In the rows, zero is written as 128.
These are runs of 6 systems, one row a step. Runs of the same system follow the same rule from any start.
z738, path 1, 11 rows:
[[139 101 110 111 157 200 119 144 163  88 110 120 115 115 148 153  94  89
   90 136 122 126]
 [ 95  89 165 142 149 156 113 104 191 157 128 127 140 112 139 110 140 117
   85 105 114  81]
 [131 124 142 163 167 108 137  40 135 120 130 101 135 147 117 140 103  68
  109 111 109 104]
 [153  68 119 159 175 135 131 131 146  93 125 104 112 105  82 150 118  89
  142 128 176 105]
 [141  96 174 148 171 108 154 101 189 128 153 103 108 107 127 103 133 162
  158 150 121  92]
 [176 139 113 168 166 110 136  61 163 100 155 135 128 164 141 145 147 115
  138 177 156 128]
 [177 104 159 126 129 103 125 116 182 100 145 162 100  88 106 147 116 130
  128 150 211 144]
 [106 142 193 114 160  97 154  97 143  97 162 128 118 132 167  97 134 175
  116 178 187 115]
 [149 172 129 164 136  69 108  81 109 112 120 177 161 133 124 115 181 134
  129 152 214 130]
 [127 151 174 109  95  61 160 124 114 101 142 156 109  91 102 146 112 164
  180 126 224 168]
 [108 154 139 112 126  85 139 167  61 106 164 130 135 162 153  93 176 211
  147 181 194 142]]
z116, path 2:
[[177 160 108 148 140 134 139 102 169 123 119 133 109 114 122 168 119  93
  149 130 105 144]
 [135  71 123 121 107 135 125 151 139 121 173 120 107 166 137 134 131 160
  152 154 154 151]
 [158 142 160 137 141 100 100  89 143 135 119 149 156  89 139  93 165 149
  113 114 137 106]
 [127 169 113 135 116 144 145  77 138 111 131 121 113 171 170 154 108 102
  150 147 119 162]
 [ 93  85 157 133 108 126 117 155 142 159 164 106 112 133 128 125 164 138
  135  98 183 126]
 [166 173 138 148 160  83 139  74  97 127 125 106 157 106 121 113 153 139
  157 106  91 111]
 [ 97 138  91 148  91 134 147 115 130 120 136 165 131 182 119 181 124 108
  149 148 172 171]
 [140 128 176 114 108 102 128 172 143 161 145 107  96  64 112 120 151 158
  167  77 152 130]
 [139 154 116 122 116  82 141  70  62 113 127 135 173 163 128 115 113 163
  149 141  77 144]
 [ 76 153 130 124  81 142 122 144 136 131 101 186 130 125 119 164 125  89
  105  99 207 158]
 [131 153 159  97 121 118 158 171  98 141 127  58  93  88 140 104 119 162
  191  86  72 130]]
z622, path 3:
[[175  88 139 132 156 118  81 166 139 126 112 123 117  89 114  88 135 121
   83 136 129  90]
 [120 164 132 135 174 159 137  98 139  89  90 113 123 140 190  88 118 123
  135 171 100 106]
 [ 83  73 133 134 141 159 116 125 152 116 160 129 134 173 142 137 133 111
   75 146 180 116]
 [172 105 171 154 176  86 136  93 153 121 166  78 102 109 123 107 142 134
  159 127 140 101]
 [143 112  87 151 140 150 154 133 155  87 135 145 109 177 139 145 114 142
  172 213 141 151]
 [141 129 151 132 130 138 121 149 205 162 176 150 119 108 134 146 186 156
  103 132 171 121]
 [179 165 155 112 130  72 150  96 126 119 177 117 105 153 161 116 112 172
  139 181 106 147]
 [135 123 115 118 116 122 121 162 135  89 125 203 139 125 114 140 135 163
  115 187 219 152]
 [118 206 187 112 141  95 165 114 139 143 166 115 129  89 158 129 179 188
  151 106 152 130]
 [111 130 111 118  85  72 155 111  72 115 167 165 149 194 109 152 109 177
  145 174 152 178]
 [153 159 143 125 105  96 132 137 139 135 121 182 151  47  74 166 163 153
  159  77 201 153]]
z626, path 4, 11 rows:
[[131 145 138 113 114 105 134 118 127 138 177 133 116 180 148 148 118 135
   85 160 129 147]
 [136 149 139 109 122 100 131 153  94  97 128 150 131 110 120 122 136 159
  135 141 190 149]
 [115 158 160 124 117 107 153 119 147 154 136 135 137 104 137 112 147 181
  160 118 103 125]
 [ 71 130 135 125  89 116 133 120 120 157 145 153 145 173 132 135 132 140
  105 127 136 140]
 [105 146 143 100 104 113 141 174  82 128 137 114 118 115 117 143 127 134
  141  97 158 155]
 [100 164 122 124 124 133 137 165 102 151 118 123 149 125 141 101 164 170
  141 123  89 115]
 [ 81 149 128 139 119 121 128 127 108 163 124 144 167 134 107 146 151 114
   89  86 127 118]
 [101 147 126 102 141 138 163 173  89 127 133 105 133 122 106 154 103 125
  110 108  98 128]
 [ 90 113 106 133 152 140 118 153  82 129  89 128 175 122 110 100 143 142
  115 116  98  94]
 [100 140 122 141 140 140 142 106 117 142  98 115 157 107  96 156 112  84
  120  64  87 115]
 [ 98  99  91 129 159 178 142 165 112 113 101 105 128 149 114 141  95  95
  107 139  79 109]]
z738, path 5 (11 x 22):
[[153 123  95  93  71 123 147 186 104 141 147 141 127 123 100 160 113 185
  177 123  88 181]
 [123 139  96  78  90 175 112 170  99 128 133 134 145 163 188 112 125 179
  112 151  59 156]
 [123 157  94 107  68 176  77 134 115 155  79 162 160 134 169 126 133 106
   97  83  84 155]
 [ 65 127 133  92  85 169 121 153 101 153 114 100 121 131 141 151  91  78
   97  48  93 148]
 [ 89 111 103 136 151 155 104 174  73 160 109  66 148 146 119 107 142  89
   86  80  61  88]
 [139 132  91 154 145 155 134 123 125 154  81  97 144 100  89 144 115  80
  153  66  22 103]
 [117  61  86 137 150 202 158 154 169 136 152  77 110 152 108 186  96  97
  141 107  54 120]
 [170  52 114 143 165 171  93 120 188 151 143  99 129 138 127 114 115 109
   79 134  25  79]
 [158 104 121 149 172 194 126  50 207 100  95 113 120 116 155 148  73  50
  106 116  67 103]
 [110  30 142 164 180 187 118 104 224 119 149  93 101 130 122 156 117  58
   83 112 162  90]
 [159  73 199 174 212  91 126  43 198 132 151  81 109 112 116  95 112  89
   85 134 105  52]]
z612, path 6, 11 rows:
[[117  65  96 156 149 157 110 155 122 141 121  95 135 146 104 125 140 105
  126 110 100 100]
 [175 114 114 131 135 123 123 133 126 148 135  96 123 106  94 156 113 100
  127  89  70 125]
 [146  93 114 111 138 162 141 169 154 107 115 121  91 116 112 149  73 109
  120 149 106 135]
 [147 116 109 132 149 177 111 169 182 150 132 130 123 119 136 132 146 125
   86 141  82 103]
 [168 137 132 121 143 127 119  93 161 130 123 135 124 127 137 127  87 104
   76 141  58 119]
 [165 101 137 137 173 153 129 115 188  90 128 126  95 124 139 130  98 100
  102 178 139 110]
 [176 157 115 163 164 128 121 127 176 145 144 116 102 152 158 107 157 124
  115 185  89 102]
 [181 157 101 159 129 110 124  71 157 112 117 163 118 167 134 145  98  85
  110 186 112 139]
 [170 164 138 148 143 126 147 105 201 111 152 136  76 135 162 152 139 112
  140 177 180 145]
 [147 199 124 145 108  95 122 129 143 151 139 160 101 186 175 100 154 141
  117 209 139 143]
 [143 199 125 155 113  92 123  51 145 112 104 206 148 145 143 143 142 109
  120 162 187 151]]
z626, path 7 (11 x 22):
[[166 181 152 124 108  86 103  63 121 150  73 145 136 105 144  92  81  94
  111 102  50 123]
 [ 66 148 130 143 141 163 143 138 163  99  67 163  93 156 154 123  79  62
   93 191 160 118]
 [130  68 190 144 165  90 118 146 123 127 129  54  76  98 110  76 119 106
  145 107 171  85]
 [151 173 104 178 148  94 137  51  90 119 118  95 134 193 159 103 132 109
  173 153  76 124]
 [124 131  89 188 129 115 148 155 167 118 110 177  98 143  67 176 133  73
  142 170 215 134]
 [205  89 163 119 120  68 126 173 142 160 165  83  65  95  90  96  98 157
  153 136  89 119]
 [148 168 103 145  90  94  76  63  96 126  80 191 164 184 168  77 123 119
  105 175 113 142]
 [109 178 173 130 110 115 163 143 190 120 100 163  63  76 109 166  93  80
  135 123 224 147]
 [125  91 184 114 142  96 132 165 138 151 173  63  73 155 170  44 123 192
  140 183  85  95]
 [111 172 124 170  97  55  91  34  59 127 112 162 182 180 139 106 170  96
  128 109 197 148]
 [111 218 138 126 124 116 227 187 174 133 146 129  50 101 103 201 105 125
  186 151 156 163]]
z116, path 8:
[[143 140 145 114  99 124 125 157 134 149 170  91  94 127 154 136 152 141
  156 106 146 152]
 [121 139 142 126 135  91 126  94  88 136 156 126 177 139 132 113 164 172
  121 112 120 122]
 [104 184 126 134 116 133 153  92 137 126 116 159 145 125 125 175 126 100
  132 102 152 154]
 [102 109 145 117  98 121 155 155 127 143 149  96 105 119 121 139 120 146
  190  94 131 147]
 [121 119 133 135 115  75 118 104  74 137 110 147 177 121  89 101 135 153
  139 104 116 117]
 [125 189 101 126 101 135 138 128 108 111  79 165 127 117 125 163 106  88
  142 116 145 168]
 [ 96 112 132  99  82 136 134 204 105 149 137 103 103 129 134 120 123 159
  162 106 120 151]
 [121 138 130 113 128  96 102 120  71 144 102 150 191 114 105  99 127 145
   90 103  82 107]
 [109 171  92 109 121 172 146 141 110  91  82 154 135 129 132 179  84  81
  107 128 124 159]
 [ 87  73 136  99 113 167 132 217 127 141 127 100 110 108 119 115 114 159
  139 111 107 122]
 [143 111 114 129 152 116  97 105  91 129  84 147 190 110  98  95 110 130
   86 123  49  90]]
z612, path 9 (11 x 22):
[[ 96 122 115 118 115 132 131 144  84 133  93 128 150 137 117 115  97 124
  120 117  80 126]
 [115  85 129 127 146 161 126 130 141 117 128 113 146 102 108 157 122 109
  113  83 140 117]
 [134 118 145 114 137 118 134 163 119 150 149  79 108 119 123 112 119 142
  126 116  76 113]
 [136  81  94 137 140 143 113 141 123 114  93 150 147 125  88 134  96 109
  104 135  97 114]
 [146 116 139 133 155 163 140 123 185 139 137  93 110  97 130 152 125 112
  139  96  86 115]
 [145  90 118 119 127 133 109 159 129 132 136 108  96 164 135 112  91 114
   93 170  81 124]
 [192 124 100 148 165 151 105 121 171 116 105 153 140  90 112 145 137 106
  102 135 115 110]
 [147 161 144 122 149 146 158 105 179 126 138  91  80 141 171 133  88 110
  129 160  69 125]
 [161  92  99 149 142 137  94 137 160 115 139 157 115 175 130 128 130 106
   74 198 152 120]
 [199 203 136 153 158 105 132  83 181 138 131 136 119  98 148 137 156 125
  137 146 100 120]
 [122 146 128 137 119 120 148  98 152 100 122 146  83 194 168 125  69 106
  127 217 137 152]]
z458, path 10 (11 x 22):
[[ 48 100 126 128 144 132 154 205  76 130 116 103 124 148  91 116 118 125
  122 136 134 100]
 [ 72 121 120 165 174 130 182 122 122 128  89 114 140 127  80 125 101 102
  150 128  69  84]
 [110  81 112 149 162 162 166 151 157 110 129  89  81 154 100 163  69  71
  131 156 106 113]
 [ 96  59 154 130 143 152 135 191 153 141 104  85  81 105 107  92  97 116
  144 126 103  86]
 [123  94 127 159 187 162 125 123 156 109  64 108 119 117 131  77  97  98
  120 160  63  65]
 [126  64 126 167 179 175 108 135 191 118 116  98  89 139 138 118 121  63
   90 151 149  81]
 [136  48 163 165 173 131 106 138 166 134 128  71  93 122 144  56 158 138
  153 146 142  66]
 [177  68 103 187 174 142  90 100 174 102  84 146 131 129 131  70 146 125
  147 195 135  81]
 [170  92 140 183 148 151 106  98 243 122 132 133  86 113 153 118 175 107
  153 153 195 110]
 [194  94 163 153 115  97  79 102 195 143 153 126  90 141 180  50 172 184
  163 185 155 118]
 [224 131 131 162 110  87  60  84 179 115  88 209 134 100 142  80 166 140
  135 179 190 129]]
z622, path 11:
[[115 136 126 150 171 119 160  95 129  97 109 141 147 125 114 127 123 133
  139 154 131 108]
 [ 91 113 142 131 128 144 162 116 169 128 151 135 122 134 119 160 117 131
  133 128 141 133]
 [138 102 154 134 111  93 133 132 151 153 157 115  99 129 111 123 120 147
  152 133 127 131]
 [156 144 114 140 101 117 121 136 139 121 105 155 104 131 134 117 122 130
  161 159 140 148]
 [122 171 129 119 114 140 125 158 136 136 136 134 117 128 153 139 152 128
  113 127 153 146]
 [132 152 138 124 129  86 125 126  94 142 152 117 139 146 128 115 142 142
  112 131 124 126]
 [135 145 118 135 138 109 138 109 104 100 104 158 151 121 105 140 118 125
  135 136 150 135]
 [ 97 154 139 118 131 140 163 142 131 132 136 124 135 109 118 156 131 138
  141 106 134 134]
 [114 117 135 135  99  93 137 127 113 156 140 130 137 146 104 123 121 145
  137 119 106 131]
 [146 138 124 136 103 114 120 115 130 125  91 158 128 103 110 134 110 107
  150 112 137 149]
 [110 158 124 108 111 150 139 169 111 137 119 109 116 121 143 141 126 119
  136 105 115 145]]
z458, path 12:
[[163 154 106 135 120 129 122 188 184 152 120 186  91 120  92 161 106  99
   74 182 126 134]
 [116 175 220 103 158  91 159 138 159 146 148 106  90  73 140 105 122 154
   97 126 143  98]
 [105 126 130 117 147 102 120 115  90  94 111 160 143 179 144  81  93 144
   67 211 127 112]
 [ 71 125 153 162 137 105 140 112 134 121  95 156 128 108  84 142 128  76
  124 101 225 115]
 [ 98 151 144 152 136  99 170 116 101 121 143  72  86 188 166 102 127 142
  199 165 124 133]
 [138  99  82 163  91  94 113 174 122 153  84 184 115 143  54 126 106 102
  133 166 128 131]
 [136 210 164 136 159 120 183 133 169 133 112 100  78  64 130 146 124 107
  172 109 129 120]
 [115 124 117 114 115 130 122 177 133 144 155 135  97 197 160 105 105 146
   74 215  91 131]
 [115 120 176 142 138  75 121 125 131 146  84 161 138  51  53 109 111 105
   93  85 158  86]
 [109 185 136 130 189 149 175  97 109  66 133  82 103 171 195 122 110 118
  143 184 130 128]
 [ 72  54 114 155  80 114  99 185 135 177 128 171 119 178  71 122 132 112
   97 147 172 124]]

Which system made each of these runs?
path 13, 2 rows:
[[138 147 101 137 173 137 147 171 108 110 140 126 156 110 105 156 183 160
  134 135 150 119]
 [105 151 122 119 114 113 172 100 120 149 148 132 154 153 119 158 111 160
  144 122  60 142]]
 | z612
path 14:
[[129 136 100 129 111 132 137 211  89 135 143  82  87 150 130 131 141 132
  178 132 136 151]
 [123 148 105 138 123 124 138 163 133 164  97 158 155 106  86 124 140 152
  131 128  61 108]]
 | z458
path 15, 2 rows:
[[ 90 133 105 162 159  89 151 109  71 161 131 109 177 158  59 142 129 109
  111 105  64  92]
 [134 110  94 132 179 144 188 151 102  81 148  90 120 127  69 206  89  94
  144 126 128 134]]
 | z458
path 16:
[[123 120 126  90  89 136 134 127 112 114 165 128 133 152 146 161 118 153
  140 115 149 177]
 [155 115 128 118 109 100 112 152  94 140 142 130 154  99 102 123 165 175
  152  95 141 136]]
 | z622
path 17:
[[ 84  67 134 140 142 122 158  55 102  86 135 106 146 157  97 164  73  83
  142 100 160 132]
 [136  84  82 143 134 161 157 165 115  88 107  90 102 135 116 136 107 128
  230 146 121 142]]
 | z626
path 18, 2 rows:
[[105 161 142 137 132 133 154 118 163 158 156 146 150 114 120 167 173 148
  124 101 143 127]
 [144 138 143 113 107  74 155 104 118 138 169 126 124 149 109 146  94 153
  135 139  99 153]]
 | z622
path 19 (2 x 22):
[[130 186 136 121 144 121 158 166 138 134 112 136 107  99 118 135 120 128
  124 150 120 121]
 [ 98 149 149 120 139 123 153 142 142 140 139 135 118 144 128 128 107 131
   80 161 113 118]]
 | z458
path 20 (2 x 22):
[[114  38 162 119 120 126  88 156 119 108 112  96  88 130 135  74 105 114
  126 130 193 116]
 [111 131 121 178 159 139 108 109 120 116  48 122 141 119 153  52 159 119
  179 139 128  88]]
 | z458
path 21:
[[167 104 129 130  92  62 125  84  59 119 125  95 121 143 105 110  80 126
  194 106  96 158]
 [118 178  75 163  90 151 132 148 149 123  54 186 107 152 142 126 131 105
  185 177 138 153]]
 | z626
path 22 (2 x 22):
[[173 139 144  78 105 134 160 194 152 143 179  76  58 114 145 150  89 161
  153 135  68 161]
 [126 118 108 131 110 130  49 120  89 128  97 177 186 165 172  63 185 159
   80 158 156 119]]
 | z626
path 23:
[[174 140 120 109 133 135 134 187 132 144 194  70  72 145 136 166 129 113
  109 129 107 150]
 [168 125 104 152 147  92  98 163 116 139 114 157 142 136  98  84 152 155
  100 187 104  98]]
 | z622
path 24 (2 x 22):
[[109  85 136 115 111 141  96 112  77 123 112  71 128 156 166  89 105 109
  134  86  87 126]
 [106 125  85 151 155 163  96 140  82 106  86 127 173 135 124 125 165  85
  104 102 150 108]]
 | z116
path 25 (2 x 22):
[[150 109 115 112 125 113 131 139 109 115 114 156 153 101  80 146  96 137
  119 119 109 137]
 [130 123 114  99 110 153 128 149 127  96  88 162 129 114 132 127  85 137
  132 148 125 149]]
 | z116
